Here are some numbered points:
< 17 -40 -17   8   8 -14  -5 -59> 0
<-41 -28 -50  59   1  29 -19  -9> 1
<  36    0   55  -15   17 -105  -28  -14> 2
<-46  34 -86  23   2  46   6  -5> 3
<  1   5  22  -4   2 -62 -28 -25> 4
< 28  -5  67 -19  17 -25 -35   7> 5
<  1  73 -18   5 -17  54 105  -4> 6
<-21  39   3  13  19  21 -11  12> 7
< 10 -19  63 -16  -7 -53 -21 -14> 8
< 35 -32  48 -40 -16 -63   0  12> 9
<-48  22  44 -32 -14  74 -23 -17> 10
<-19  19  65 -36  15  11 -17 -14> 11
<-45   6  28   1   2  54  -6 -21> 12
<-13  -4  37  -9 -22  18   4  -6> 13
<-38  -5 -50  69   6  41  -5 -16> 14
< 34 -11 -44  25   2 -66 -20   5> 15
<  2  34  39 -24   2  13 -13  10> 16
< 34 -16  54 -24 -16 -56 -14 -13> 17
<  5  20  52 -27   4  45 -21  -7> 18
<-21 -40 -36  39   5  60  31 -13> 19
<-45  -3  19   8   6  65  -2 -13> 20
<-25  27 -28  28   2  61 -12 -10> 21
Which two points above are nearest to each new point by angle? Their numbers follow each, nearest first.
< 43 -14 -35  10  17 -65 -11   8> -> 15 2
<  8  12 -81  30   2 -38 -20  19> -> 15 3
<  0 -44  60  -4 -16  33  44 -30> -> 13 12
< 47  21 -33  21   8 -64  -5   8> -> 15 2
< 11   8 -81  49   7 -50 -14 -20> -> 15 1
<  37   32 -127    1   13  -34   10   65> -> 15 3
< 25  -6 -28  13   5 -49 -19   5> -> 15 2
<-6 34 -9 23 17  7 -8  9> -> 7 21
< 93 -49  58 -48 -78 -42  96  33> -> 9 17
< 84 -40 -53  69 -75 -37   7 -25> -> 15 0
<  8 -32 -27  22 -17 -62 -19  -4> -> 15 4
< -8 -32  -5  42  16  33   7  -6> -> 19 14
<  8 -63  65 -25 -25  36  44 -20> -> 13 18
< 38 -36  30 -63 -16 -60  28  27> -> 9 17
<-8 51 -5 16 23  4 11  9> -> 7 6
< 18  11  42  -5  -4  20 -19 -36> -> 18 11
< 30 -35 -33  44   7 -59   1  24> -> 15 2
< 38  -8 -26  12   4 -68 -20   6> -> 15 2
< 14  66 -19   1 -12  33 104   0> -> 6 3
< 30 -14 -30  18   3 -58 -20   5> -> 15 2
<  6  79 -14  -1 -18  55 126  -2> -> 6 3
<  5  63 -18   6 -13  39 103  -3> -> 6 3
